In the rows, zero is written as 128.
One turn sends every row of this set to another row. A few are shown first. Where does it send the rows asked after them?
vefig: [156  93 133 105 148 113 111 135 121 109 130 153 134  93 154 142 141 152
 120 130]
neran: [111 125 184 125 119 141  81 122 143 142 112 108 126 124 141  85 122 129
 118 130]
sav: [154  91 147  96 150 113 114 119 140 116 165 135 138 114 162 122 148 146
 124 144]
dufo: [110 158 146 127  85 146 112 135 137 129 131 108 128 129 145 144 116  87
 144 156]
tolam: [128 121 188  96 112 121  68 145 115 114  88 116 128 155 153 115 119 127
 143 116]
zuf: [144 107 172  81 114 122  87 105 122 105 114 118 124 162 171 127 137 154
 148 112]
dobab: [121 134 153 132 116 120  96 133 130 139  97 107  95  98 154  91 103 124
 124 118]
munu: [162  96 129  92 142 100 120 119 124 110 148 133 113 112 175 138 141 147
 130 128]
fibep: [134 137 122 113 104 132 133 134 134 113 163 120 133 125 158 168 130 100
 143 161]
tema: [136 104 188  94 125 139  86 106 141 116 133 121 146 159 156 114 146 154
 136 128]
Dase: [121 124 162 133 121 137  84 139 122 133  85 129 118  95 128 105 113 134
 116 118]
fise: [144  92 170  85 138 123  99 111 138 112 153 130 143 146 161 121 149 153
 131 134]
safeb: [130 124 182  96 103 129  80 110 127 124  94 109 117 158 162 109 124 145
 145 107]
zigo: [110 156 154 118  79 152 104 128 136 119 132 106 136 147 146 148 118  96
 152 150]
Nuvi: [129 143 138  94  95 144 116 122 138 106 153 118 140 155 156 168 140 103
 153 150]
Kevo: [160  93 142  89 145  93 108 153 112 103 134 142 127 118 173 143 138 132
 136 133]
zike: [139 120 139 124 136 100 103 170 113 130 114 128 105  84 157 112 114 113
 121 135]
mosi: [129 119 141 133 134 126 100 144 124 130 100 138 118  75 136 111 117 135
 109 127]
tarod: [148  97 173  91 126 135  83 116 122 103 107 146 145 144 148 140 143 162
 135 115]
lota: [160  95 153  79 131 110 107 108 123 102 138 129 125 144 176 136 145 154
 144 117]
zek: [132 145 119 106 103 132 129 134 139 111 160 118 124 125 155 165 133  93
 142 158]
zat: [120 152 117 121 102 137 130 139 143 120 153 117 124 114 146 154 127  91
 140 160]
gup: [107 164 139 116  86 149 111 132 139 123 133 106 123 136 141 144 120  85
 143 148]
nibi: [146 107 130 125 142 117 110 142 121 123 118 149 123  76 143 126 129 143
 110 130]
Dokar: [118 134 173 116 107 130  82 122 127 136  89 104 106 130 153  94 110 129
 134 110]
moga: [111 161 149 109  84 153 104 125 139 118 132 106 130 150 143 151 125  90
 150 147]
muta: [124 132 157 127 125 110  90 166 116 134  93 120 108  97 149 105 106 111
 126 127]
Tezal: [153 106 122 115 141  98 126 133 128 125 139 127 100  84 171 123 128 139
 120 131]
guded: [146  99 137 114 153 113 119 132 142 129 161 131 125  91 157 112 139 140
 109 148]
Rako: [117 148 157 105  84 152 106 123 132 112 139 113 143 161 153 159 129 105
 154 152]
kemi: [122 147 121 123  98 133 132 140 136 120 156 116 126 113 152 155 120  92
 139 161]
beli: [112 155 132 133  90 140 122 139 139 128 142 110 121 114 146 147 116  88
 139 160]
somo: [134 134 133 101 100 133 126 127 135 105 162 122 140 141 159 173 133 105
 152 159]
gibem: [128 138 146  98  90 145 119 124 133 105 151 117 142 158 157 170 134 106
 157 154]
fuv: [131 115 141 128 147 121 111 138 144 141 145 121 117  82 147  92 126 128
 106 141]
podid: [160  94 161  79 135 103  94 144 110  97 126 137 136 147 171 144 141 141
 147 125]
bukor: [113 159 127 125  95 144 119 140 140 123 140 109 121 119 145 147 120  84
 141 153]
miz: [119 118 195 105 116 143  79 111 141 130 120 114 136 151 146  96 129 143
 129 128]
Dud: [120 132 179 116 110 121  74 156 114 129  82 114 116 128 148 103 110 117
 134 120]
Bur: [136 125 132 129 130 109 111 137 127 138 118 118  91  79 162 106 114 129
 115 125]
fon: [145 109 180  79 119 111  79 141 110 104 107 127 136 161 162 132 132 137
 148 118]
Faz: [123 126 176 119 113 144  73 129 123 125  79 125 128 124 132 110 121 144
 126 112]
Nubad: [134 142 127  99 104 136 126 127 137 109 162 122 135 138 155 171 140 102
 148 155]
rodoz: [119 153 145 100  90 149 109 122 139 109 142 112 137 159 149 159 134  98
 155 147]
Gon: [155 105 128 107 143  91 112 163 114 114 133 136 116  93 166 130 127 122
 124 136]
Doru: [159  91 151  92 138 122  98 125 119 101 126 153 143 122 151 149 149 159
 130 123]
dite: [115 124 163 133 133 133  97 131 145 148 122 111 116  95 141  83 120 125
 111 135]
febaf: [134 112 181 101 117 141  70 118 120 113  90 133 143 145 142 125 134 152
 133 113]

Gon goes to Dud
safeb goes to munu
Now these:
Faz goes to Doru
rodoz goes to zek
kemi goes to zigo
sav goes to dite

One turn sends every row of this set to another row. A few are shown first. Where does it send the rows asked after them?
fadev: [ 77 114 145 158 157 148 141 118  85 139 133 180 108 139  99 114 105 150
 129 148 128 153 118 155]
Lora: [115 115 135 124 143 166 105 115  93 151 123 179 153 144 117 113 114 158
 126 131 112 108 143 172]
fet: [ 78 144  97 101 165 155 140 110  77 141 135 114 120 142 122 117 153 150
 134 138 114 122 143 132]
Bonop: [139 144  95  95 149 165 100 136 136 168 150 137 138 160 104 129 131 115
 108 181 104 125 124 123]
papil: [ 89 129  87 152 161 137 155 135  98 144 153 178  95 145  69 112 118 140
 126 148  92 132 112 156]
libo: [ 73 154 130 121 184 131 141  97  96 132 147 151 136 146  95  79 114 138
 144 157 138 156 121 161]
Bobu: [ 72 137 122 113 162 146 126 108 104 169 170 136 118 140 145  92 102 138
 137 163 147 158 137 164]
pire: [112  97 103  89 131 140  93 136 119 161 147 166 131 117 112 117 108 101
 111 178  90 116 128 118]
dogeg: [ 64 148 128 111 166 158 137 102  83 145 133 135 132 150 127 121 150 158
 148 148 124 144 138 134]
Dazig: [ 63 128 137 106 170 122 125 101 101 126 117 147 148 129 118  80 116 129
 134 157 144 138 113 152]
lev: [ 79 108 130 104 168 132 134 110  91 121 127 196 139 131 107  96 106 149
 153 166  92 155 128 114]
Vudab: [ 85 153  99 104 163 155 140 105 103 147 176 162 122 157  76  97 124 168
 156 135 104 155 135 149]
vemez: [100 132 127 134 149 160 136 144 147 151 147 156 118 178  75 127 116 146
 110 191 108 137  89 136]
tofor: [111 118  77 132 168 156 139 111 126 165 146 114  99 130 117  96  91 162
 129 145 131 110 127 116]
Bomi: [ 97  98 124 130 135 170 131 111 108 155 145 131 131 124 107 114 115 166
 148 128 105  96 101 113]
nazaz: [ 76 112 123 109 154 151 127 151 119 140 150 184  78 129  95 121  92 133
 112 179 103 127 109  99]
mit: [140 105 115 146 168 149 144 115 109 138 133 136 141 140 123  98  92 123
 135 151 131 110  91 125]
bori: [100 135 117 118 160 158 126 118 113 172 169 116 132 145 148 104 106 129
 121 173 142 141 123 173]
vol: [123 145  78  86 165 174  95 118 120 160 123 137 124 138 102 120 134 142
 113 142 122 115 153 115]
tem: [119 148 120 136 150 148 116 145 146 153 148 159 129 174  91 130 117 142
  99 187 102 130  84 133]
sadet: [ 70  88 129  92 139 136 113 114 114 134 117 143 143 111 126 105 106 133
 132 160 122 103 101 139]
Vab: [136 133 123 107 170 144 114 131  91 142 117 159 122 160 128  70  97 138
 108 136 138 122 150 137]
bop: [121 137 118 124 159 160 126 128 113 165 171 116 140 150 149 105  99 124
 117 172 132 132 119 164]
gupoz: [105 110 107  90 137 149 110 116 122 175 114 154 105 160 116  94 115 182
 130 135 139 123 151 153]
Sute: [107  91 115  87 117 153  91 106 122 143 127 145 145 140  91  87 126 122
 116 135 100 115 126 136]
Der: [ 64 146 156 115 175 155 131 103 103 150 135 159 142 144 115 112 123 163
 152 174 131 158 116 135]
betoz: [ 55 129 124 110 172 136 138  99  90 152 156 159 103 133 122  92 106 152
 153 165 129 166 142 137]
buna: [102 109 122 109 159 126 120 121  91 124 129 202 147 138 115  97 112 147
 147 166  79 139 140 115]
dugap: [ 90 135  83 143 166 132 150 144 104 133 151 167 101 137  59 114 115 131
 110 159  92 125 119 146]
Vam: [121 154 118  94 182 134 103 139 144 161 143 173 139 146 108  83  90 161
 132 185 134 147 120 129]
Muved: [ 87 142  79  99 163 149 141 118  85 142 131 108 112 144 115 115 148 154
 134 134 113 114 142 124]
Ruz: [ 62 128 137 136 153 155 139 111 115 146 133 154  90 158  81  97 113 174
 121 140 139 150 119 146]
bezub: [101 144  68 129 154 124 130 133 110 131 157 165  93 145  67 111 121 131
 105 147  91 116 114 141]
Nek: [103 115  82  81 128 148 101 108 124 138 135 139 128 137  76 104 137 118
 113 140  92 103 137 129]
dorip: [ 95  93 105  95 129 138  97 151 124 153 148 171 112 124 112 121 103 122
 112 178  88 115 124 102]
lusa: [ 92 136 134 134 157 160 135 140 149 159 145 157 107 179  79 103 108 154
 112 177 116 139  83 137]
Gem: [132 142 105 113 146 161 107 151 144 159 151 147 142 169  98 136 125 127
 107 185 106 123 103 131]
Maf: [107 131  58 109 147 131 122 135 118 129 149 148 117 147  69 107 129 119
 106 148  85 106 133 135]
vin: [143 151  86  98 161 163 100 133 128 168 140 132 133 145 103 131 134 122
 109 170 116 123 139 123]
Vupop: [ 75 118 126 124 174 154 131 143 112 137 133 192  85 131 105 116  89 139
 115 173 102 125 109 100]
Parab: [ 81 105 115 110 137 139 108 139 123 142 146 186  88 133 111 125  99 137
 109 174  88 121 107  99]
mog: [109 124  66  91 140 137 111 120 120 144 138 140 130 139  73 108 143 116
 110 152  85 108 136 132]
bufe: [ 67  99 135  90 151 130 118 110 106 132 113 138 142 114 129  96 113 126
 129 163 132 116 104 141]
luvuz: [129  90 111 106 126 140  97 132 116 166 145 156 139 124 122 113 111 102
 113 178  94 129 131 128]
vapap: [ 86 143 138 143 187 159 138 124 103 138 124 166  92 149 106 105  93 152
 112 157 152 152 126 130]
Zim: [151 106  99 118 144 146 101 131 106 177 140 152 142 136 130 113 115 108
 116 167 115 144 142 145]
daz: [103 149 133 106 187 143 120 126 138 162 150 166 143 144 106  85  87 159
 133 188 137 166 116 136]
divu: [ 98 146  93  95 145 154 121 108 118 147 177 171 125 166  80  95 126 171
 154 136  97 137 139 154]

Bonop goes to mog
papil goes to Vupop
Now these:
betoz goes to Der
vapap goes to Ruz
sadet goes to bop
buna goes to Vam
Lora goes to Vab
luvuz goes to vin
Dazig goes to Bobu
dorip goes to Gem
fet goes to bufe
tem goes to bezub
Vudab goes to lev
dugap goes to nazaz
tofor goes to Bomi
Sute goes to Zim

